Each row is where one point has got to under a steady rotation. How many steps took it there?
The counts run from 0 to 533.
[ 27   7   4 -38 -19  11  -4   3   2 -29   6  18   6 -34  19 -12   8  -5
  -1 -10  -1   9  -5  10  -5   8  12   2  12  10   3   9   3   8  10 -15
 -31   7   3  18   1   9  -1   1   0  -5  10 -15  21  -1   5  12  -4  16
  -1  -8   0  20 -10 -15   7  -1  12   3   7  21 -14  -2 -14  13  -3  -3
   2 -11   0 -11] => 510
[  3  15  35 -27 -19  14 -11   0   6 -22  15   2  12 -23   2  -1  -3 -10
   4 -18  -2   9 -20  15  -2  -5   4 -11   9   2  -2  -9   8  -7   3 -23
 -28   7   9   4  -4   3  -7 -24 -11 -14   6   9  11  -7   6  19   4   9
   3   8   1  16  -8 -13  -8   7  19   8  -7  22  -2  -1 -10  19  18  -9
  -1 -10   6  14] => 147
[ 13  -9  -3 -35 -18  11 -22 -13  16 -24 -10   5  11 -39   3  -1   3  -9
   1   1 -15   7   4   3   2 -12   2 -17   9   1  13 -17 -16 -17   1 -13
 -31  12   6   1   1 -12  -2 -10   3  -2   8  18  20  -2   3  15  12 -13
   2   0 -10  23  -2  -6  11 -10   2  -1  11   6   9  -6  -8  19  13  -2
  -3 -23   2   0] => 235
[ 14   7  18 -38  -9   1 -13 -12   4 -31  10  13   6 -24   4  -1  11   7
  -6 -11  17   7 -17  17  -3  -6   7   0  11   2   7   0   8 -14  14 -31
 -23   7   3  20  -3  12   1 -13 -14  -8  -7  -1  22  -8  16  11  11   1
  -2   3  -2  14 -16  -7 -21  13  12  18  -5  21   0   1 -13  15   8  -7
  -5   2   5   6] => 160
[  0   5   6 -29   0   1 -14   8  -7 -11 -12  25  -8 -27   7  -4   7 -19
  11   0  -9  11 -14  24   5 -18  -8   1  20   7   9   1  22  -9   8 -25
 -31  -6   7  -1  19  -6  -6  -9  -6 -24   9   9  29   4  11   1  13  18
   0   0  -4  15 -12   1  -1  11  10   4  18  20   3  12  -6  16   8  -8
   1  -9  -5  12] => 281
[  0 -10 -12 -34  -4  15 -16   9   3 -12  -7  27   4 -51   9   1  -2 -16
   6  -2 -26   9  -3  16  -3  -6  -9   7   7  -4   2   0   0  -8  10 -13
 -18  13  -1   2  -6  -4 -15  -8  -3 -14   8  18  22  -4   0  10  10   2
  -3  -5 -10   7  -5  -3   2  -9  -5  23  36  16   9  -5  -4  17   6   7
  -3 -14  -9   8] => 92
[ 10   1  12 -32 -21   0 -16  -1   8 -25   4  12  12 -31  11   2 -12 -22
  15 -14 -16  20   5   7  -4   1  -2   2  22  -1   0  10  -6   3  23 -18
 -12  19  -3   6  -5   1 -19 -16  12  -5   4  14  24   1   0  13   3  11
  -5  -5  -4  20 -19  -7  -6   6  15  21  15   8   0  -3  10  13  -8   2
  -8 -13 -14  19] => 438
[  0   6  34 -19 -10  -6 -22  -6   8  -5  -5  17  -1 -40  -4 -10  20  -4
  -2  -5 -10  -8  -9  17   3 -14  -6  -9   6   8   7 -14   3 -14 -10 -30
 -21   0   2   0  -3   2 -14 -26 -21  -2   3  21  14  -9  12   5   3  -9
   5  -9  -9  15  -5   8  -6  11  13  10  25  18  20  10  -3  18  21  -2
  -2  -9  -3   9] => 26
[ 16   0  26 -29  -4 -15 -31   4   4 -17  -5  27  15 -29  10 -13  -3  -7
  11   9   4   9  -1   0  -2   3  -3   0  12  22 -15  -9   8   5   6 -26
 -26  10  12  32 -20   5 -14 -16   6  13 -10  -3  11  -5  -2  14   0  -9
 -10  -1 -13  15 -12   7   3   4   9  12   1  -3   1   6 -10  21   8  -8
  -4  -1 -11   7] => 304
[  9   9   6 -15  -9   1 -24  11  13 -11   1  19  -2 -38  -1  -9  15 -13
   4  -1 -12  -4  -4  15   4  -5   4  -2  17  12   3 -11   6  -1  -6 -11
 -46  -5   9   1  -5   8   1  -9  -8   0  12   5  17  11  10  13   3   9
   5   0 -10  30  -3   5  17 -11   9   3   8  31  -7   1 -12   4  18  -2
 -12 -15  -5   7] => 383
[ 14  11   9 -25  -8  16 -24   6   1 -12   2  24  13 -19  13  -4   7  -9
  10  -7  -8   5  -8  11  11   1  13  -3  19  16 -11  -3  16  -4   6 -10
 -41  -5  10   8   6   8   5 -11  -1 -23  10  -6  22   0   1  24   3  18
  -2   8  -2  24  -9 -13   2  -5  14  -5  -6  30 -21   5 -13  11  11  -8
  -3 -12  -6   5] => 393
[ 18   3  20 -36 -30  10 -18  -1  14 -25  12   2  14 -36  11  -5   7  -5
  -5 -18 -11   2  15   8  -1   5  10 -18   4  -2   3  -6  -9  -7  -2 -14
 -32  18   6  -2  -9   1  -4 -15   5  -1   8  10  13 -12   5  25  -1 -11
   4 -18  -5  21   0 -12   3   4  -4   1  -3  24  -5  -2  -8  17  18  -2
   2 -15  -1   1] => 245
[ 29  -7   0 -41  -4   0 -13   8   8 -20   0  21  -6 -40   3 -19  16  -1
  -9   2  -1   2  -7   6  -4  -2  13   3  11  11  11   0   4  -7  -1 -21
 -41  10   6  10  -9  13   9  -3  -8   8  10  -7  12  -3  14  19  -6   4
  -5 -10  -2  24  -6  -2  12  -8  -2  11  11  25  -7  -2 -10   8   4   2
  -9  -4   0   0] => 506
[ 23  11  16 -26 -12   4 -19  -2  12 -35  12  12   4 -32   5 -10   8  -2
  -9  -9  13   4 -12  15  -3  -4  11  -4  15  10   2  -3  -2  -2  10 -16
 -29  11   9  29 -15  13   2  -3  -6   3  -6  -3   8  -3  11  10   3  -2
   1   4  -7  26 -13  -7  -5   0   9  21  -7  25 -13  -5 -11   8  10  -3
 -13   2   0  -7] => 498
[  8 -12  11 -37 -19  12  -8  -9  15 -17  -7  10  -2 -28  -2  12  10   0
 -14   2 -23   9 -13  -7  -2  -5  -3  -4   9   1  13  -9  -1  -7  12 -21
 -29   8  -3   0   0  -3  -5 -18  -8  -5  19  20  18  -3  12  22   8  -6
   8  -6  -5  13   4  -5  -7  -3  -1  24  31   5  13   9  -2  15  10   8
  -8 -12   5  -2] => 338
[ 12 -11  18 -28 -25  23 -11 -10  20 -23  -4  10  17 -21   5  11   3   7
  -2 -11 -19  15  -8 -10  -2   2   0  -2  22  -3  -2   0  -6  -4  25 -20
 -15  11   2  13  -3   3  -6 -22  -3  -5   8   6  21   8   4  25   3  16
 -10   0  -1  18   4   1 -13  -4  20  23  18   7 -14  -1  -1  22   3   5
  -5 -17   0  -5] => 328
[ 15  -1  11 -34 -25  -5 -42  -5  13  -9  -8  27  11 -26   2   0   9  -9
  -5  -1 -11  -3  13   1   8   1  -5 -11  10   8   6   5   1  -2   9 -21
 -18   6   1   4 -17   8 -19 -14  19   6  -1   8  27 -11  -3  11   3 -18
   0   3 -13  11 -10   7 -13   6   0  16  10  21   4   1   1   8  -8   4
  -5  -4 -25   0] => 109
[  3   6  27 -29  -6   0 -22  16   3  -6  12  22  -9 -33   2   4  16   1
 -11   3  -5  -7  -6  20   9  -4  -3   8  11  -3   3   3  24  -9   1 -35
 -33  -2  12   1  -5   5  -2 -18  -8  -9  11   4  24   4  24   4   8   7
   5  -1  -3  15 -10   4  -9  15   5  13  13  32   1   4  -5   3   4   0
  -1   5  -8   1] => 272
[  7 -13  10 -43  15  11 -12   1  -6 -15 -11  26  -1 -37   7  -2   2   3
   0  17   4   8 -14   1   5  -2   3  14  11   2  -5 -10  13 -19   7 -23
 -32   6  11  20  -3  -9  -1 -20  -8 -20   3   0  25   3   3   9   8   2
  -5   8  -5   5  -3  -2  11  -1  -2   5   8   7   6  -4 -20  23   5  -3
   1  -1  -1   2] => 410
[  4   2  10 -27 -12  16 -10  19  -4 -11   5  27  12 -35  22   1  -3 -10
   9  -5 -16  17  -4   7   2  14  -5   1   8  11 -14  11  19  11  15 -18
 -29   2  10  11  -5   2 -20 -13  16 -13   3   1  28  -8  -1   6   0  12
  -1 -12  -8   1  -8 -19   3   9   3  12  19  13  -6   1 -11  17  12   0
   3 -10  -4  -6] => 530
[ 14  19  36 -19 -22   8 -10   8   1 -18  28   6   1 -32  11  -6   4 -11
  -4 -14  -3   1  -1  15   2   4   0   1  16  -3   6  13  10  -4   6 -28
 -32   1   0   5  -8   7 -12 -21   2  -7   9   6  18   4  11   7  -9  14
  11  -4   4  11  -5 -13  -2   8   9   5   3  36  -4  -5  -6   6   1  -7
  -3  -8  -5   1] => 264
[ 20  16   8 -25 -23   2 -15   0  19 -27   5  13  12 -18  10 -14  12 -10
   5 -14  10   5 -11  16  -2  -5   8 -17  18  25   1 -12   6   7  10 -18
 -36   4  11  14  -4  14  -2   2  -2   1   3  -2   9  -1  -1  15   4   6
  -3   1  -8  35 -14  -6  -4  -3  19   9  -2  20 -20   8 -11  10  15 -11
  -5 -10   6   3] => 50
[ 23  -1   8 -33 -11   5  -8   7   5 -27   3  20 -15 -42  16 -10  -1  -9
  -2   8  -4  12  -7   6  -3   0   5   6  24  13   8   7   3   1  10 -18
 -39  -1   8  16   1  -1  -4   1  10  -7  15   1  18  12   6   2   2  14
   1  -4  -7  16  -4 -10  17  -4   0   6  19   9   3  -7  -7   8  -5  -1
 -10  -7  -3 -10] => 514
[ 10  -1  21 -35 -23  12 -24 -10  15 -16   2  19   5 -28   8   5  12   7
 -14  -7  -5   5  -8   4  -1   0  -3 -17   3   4  10   0  -1  -5  12 -15
 -27   6  -2   7  -5   0 -18 -16   1  -9  -3  16  25 -17  12  10   0 -22
  12  -7 -10   3  -3  -8 -22  12  -9  19  14  10   9  12   0  15   9   4
  -4  -6  -2 -13] => 349
[  9   4   7 -34  -8  -6 -29   3  -6 -14 -10  29  23 -22  13 -10  -1 -11
  16  -6  -5   8  -7  19   3  -4  -2  -5  11  24 -10 -10  16  -1   7 -17
 -21   9   8  16   1   6 -16  -5   4 -10  -6  -2  21 -11  -7  13   7   9
 -11 -12 -11  16 -19   1  -2  16  15   1   4   8 -14   7 -13  25  14 -13
   4  -8  -6  14] => 296
[ 20   2  12 -28  -5  -5 -20  -8  16 -28  -2  24  -2 -31   9 -12  16   1
   1   9   6   6 -10   4  -1  -9   5  -4  26  21   5 -12   5  -4   9 -10
 -42  -2   9  23  -2   7   5  -3  -7  -5   6  -1  10   9  12  15   5   1
   6  10  -9  31  -6   5   8 -10   6  11   2   5  -2   6 -14   8  11  -6
 -18   0  -4   1] => 53
[  3   5  48 -14 -22   4 -29  -2  14 -10  10   7   9 -24   2   4   7   5
  -3  -4  -8   3   3   0  11   9  -6 -10   6   2  -8 -12   4  -9  -2 -22
 -33  -1  20   7 -15  -2  -8 -35   2  -4   5  14  16   5  10  14   6   0
  13   8  -9  22   0   3   1   1  15  -1  -5  13  -3   0  -4  18  17 -10
  -3  -6   1  -1] => 135
[  8  -2  17 -27 -15  -4 -15   9   4 -23   7  27  10 -32  22  -3  13   8
   6  -3   2  12   5   1  -3  12  -8   4  13  16  -3   7   7  13  17 -18
 -22   7   3  19  -2   3 -13  -1  15   2   1  -2  13   9  14   0  -6  16
  -1 -12  -9  22 -15   5  -2  18  12  16  16   3 -10   6  -6  14  12   0
  -3  -1 -15  -5] => 186
[ 20   1  30 -28 -14  -2 -22   5   5 -20  -7  17  17 -29  10 -16  -8  -6
  19  -5  -3  12  -3  -2  -7   8   3  -1  15  18 -20 -10   5   5   6 -23
 -16  11  15  23 -24   4 -16 -20   6  13  -2  -2  11  -2  -9  18  -4   2
 -11  -4 -13  21 -10   4   6   2  19  10   5   0  -7   1  -9  16   4  -3
   0 -11  -4   6] => 310
[ 12 -14  13 -51   6   4 -14  10  -4 -12  -6  20   6 -38   8   0   1   5
  -5  11  -3  12  -9   0  -3   8  -2   6   0  -1 -10 -12  14 -13   5 -29
 -25  12  12  24 -14  -9  -4 -26   0  -4   1   1  20  -7   6  14  11  -3
  -9  -5  -6   6  -3  -2   3   4  -2  16  10   7   6  -3 -19  21  13   2
   6  -2  -1  -5] => 415
[ 13   5  17 -36  -2  14 -19  -1   2 -10  -3  25  14 -17  13   4   7   5
  -2   4   5  12  -8   1  11   6  10   0  17   9 -13   4  23  -6  10 -18
 -37  -4  13  22  -4   4   0 -15  -1 -19   1  -7  25  -2   8  22   8   4
  -2   9  -6  15  -7  -4  -2   2   6   1  -8  21 -12   2 -20  19  10  -9
   0   3  -3  -4] => 400
[  9   6  -4 -31 -24  14 -28   0  10 -18   1  21  16 -31   9   0  -5 -26
   7 -13 -18  13   1  14   6  -4  -2 -10  11   0   4  10  -3   4  21 -14
 -18  12   3   4  -6   2 -24  -7  14 -12  -6  16  31 -11 -12   8   6  -3
  -3  -3  -7   8 -14 -11 -13   7   7  17  15  19   0  -6   1   9  -7   0
  -2 -15 -14   3] => 101
[  3   1  46 -14 -20   2 -25  -5  14  -6  -4  18  -1 -23  -2   1  18   3
  -5   2  -7  -4 -13  -2   3  -1 -11 -14   5  15  -4 -13   9  -8   2 -27
 -33  -6  13  10  -3  -2 -16 -27   0  -3  11  18  19  -1   8   1   4  -9
  13   3  -8  11   0   9  -3   5  12   9  16  -1  15  11  -1  12  14  -3
  -3 -10  -3 -10] => 467
[ 15  13  27 -26 -30   2 -14  -3  11 -18   8  21   1 -38   6 -13  10  -7
  -8 -11  -6   1  -6  11  -4  -6   1 -13  -2  14  10  -2  -3   0  -4 -17
 -35   7  -2   5 -13   1 -29 -14   4   2  -1  21  15 -17   1   0  -7 -20
  15 -14  -6   4  -6 -15  -8  11  -4  10  17  12  21   2  -2  13   8  -6
  -2 -10   4  -9] => 356
[ 23  -2   6 -43   2 -10  -9  -5   1 -29  -4  18 -10 -38   9  -7  14   1
  -7   3   7   9 -10  11  -9 -15  -2   9  16   8  16  -4   6  -8   7 -27
 -24   9   1  19   8   1   1   0  -6  -3   4   1  20   4  18   4  13   9
   1  -7  -2  17 -13   3   2   5   2  15  12   3  11   5  -8  20   1  -4
 -10   0  -2   5] => 170
[  1   5  44 -10 -21   7 -23 -10  13 -13  -1  16  10 -19   7   1  19   6
  -5 -10   4   3  -7   8   3   1  -8 -18   4  12  -7 -13   4  -3   4 -24
 -29  -5  15  15  -2   0 -15 -23  -5  -4   0  13  23  -3   6   3  10  -5
   9   1  -8  16  -8   4 -12  14  20   8  11   6   4  11  -9  17  23  -8
  -2  -8   1 -18] => 472
[ 12   1  16 -31 -10  24  -1   4  -1 -25   4  14   3 -38  24 -11  -6   3
   6 -11  -3  19 -13  -1  -2  10   6   6  12   9  -7   5   7   7  13 -21
 -28   5   6  26  -3  -2 -13  -9   5 -18   9  -3  18   3  -2   6  -6  17
  -1  -5  -3  11  -7 -17  10  -3   9   8  17   7  -8  -5 -13  19   5  -2
   2 -13   4 -14] => 75
